[[119 116]
 [103 132]
 [144 123]]
=>
[116 103]

[[124 123]
 [123 131]
 [131 128]
 [117 149]]
=>
[123 123]

[[114 120 153 133]
 [105 107 152 146]
 [154 142 130 132]
 [117  98 127 151]
 [123 153 135 136]]
=>
[133 152 142 117]

[[113 115 128]
 [136 149 111]]
=>
[128 149]

[[105 115 128]
 [129 155 148]
 [133 119 124]]
=>
[128 155 133]

[[124 149]
 [123 129]
 [131 128]
 [141 115]]
=>
[149 123]
---
[[121 126 129 124 121 124 123 128 123]
 [123 125 126 123 125 123 126 130 121]
 [131 127 139 143 129 138 121 122 123]
 [116 141 142 144 135 133 124 132 129]
 [113 144 127 131 141 124 137 143 133]
 [130 129 131 129 125 131 125 124 133]
 [153 114 123 121 115 136 130 114 134]
 [128 129 118 118 130 122 137 134 130]
 [122 133 129 131 132 128 131 134 127]]
=>
[[127 134 131 128 132 131 129 133 122]
 [130 134 137 122 130 118 118 129 128]
 [134 114 130 136 115 121 123 114 153]
 [133 124 125 131 125 129 131 129 130]
 [133 143 137 124 141 131 127 144 113]
 [129 132 124 133 135 144 142 141 116]
 [123 122 121 138 129 143 139 127 131]
 [121 130 126 123 125 123 126 125 123]
 [123 128 123 124 121 124 129 126 121]]

[[104 109 141]
 [148 127 123]
 [114 110 108]
 [136 134 114]
 [145 129 104]
 [134 110 139]
 [107 122 101]
 [130 122 147]
 [144 126 117]
 [132 108 109]]
=>
[[109 108 132]
 [117 126 144]
 [147 122 130]
 [101 122 107]
 [139 110 134]
 [104 129 145]
 [114 134 136]
 [108 110 114]
 [123 127 148]
 [141 109 104]]

[[141 131 127 103]
 [140 131 128 103]
 [115 127 125 103]
 [143 132 129 103]]
=>
[[103 129 132 143]
 [103 125 127 115]
 [103 128 131 140]
 [103 127 131 141]]

[[121 147 130 121 123]
 [131 155 127 131 113]
 [134 119 119 134 113]
 [140 126 106 140 111]
 [116 151 121 116 108]]
=>
[[108 116 121 151 116]
 [111 140 106 126 140]
 [113 134 119 119 134]
 [113 131 127 155 131]
 [123 121 130 147 121]]

[[118 116 109 156 105 116]
 [140 128 151 104 133 145]]
=>
[[145 133 104 151 128 140]
 [116 105 156 109 116 118]]

[[131 133 134 136 110 114 123 126 127 133]
 [135 131 126 124 115 132 115 136 119 130]
 [139 134 125 122 116 124 125 139 128 135]
 [137 126 123 116 119 135 138 135 130 127]
 [119 127 142 137 156 130 132 110 132 124]
 [138 134 128 126 114 119 127 135 129 136]
 [134 133 133 133 111 115 124 128 128 134]
 [119 126 142 137 156 130 132 110 132 124]]
=>
[[124 132 110 132 130 156 137 142 126 119]
 [134 128 128 124 115 111 133 133 133 134]
 [136 129 135 127 119 114 126 128 134 138]
 [124 132 110 132 130 156 137 142 127 119]
 [127 130 135 138 135 119 116 123 126 137]
 [135 128 139 125 124 116 122 125 134 139]
 [130 119 136 115 132 115 124 126 131 135]
 [133 127 126 123 114 110 136 134 133 131]]

[[156 112]
 [135 124]
 [125 118]
 [132 117]
 [127 138]]
=>
[[138 127]
 [117 132]
 [118 125]
 [124 135]
 [112 156]]
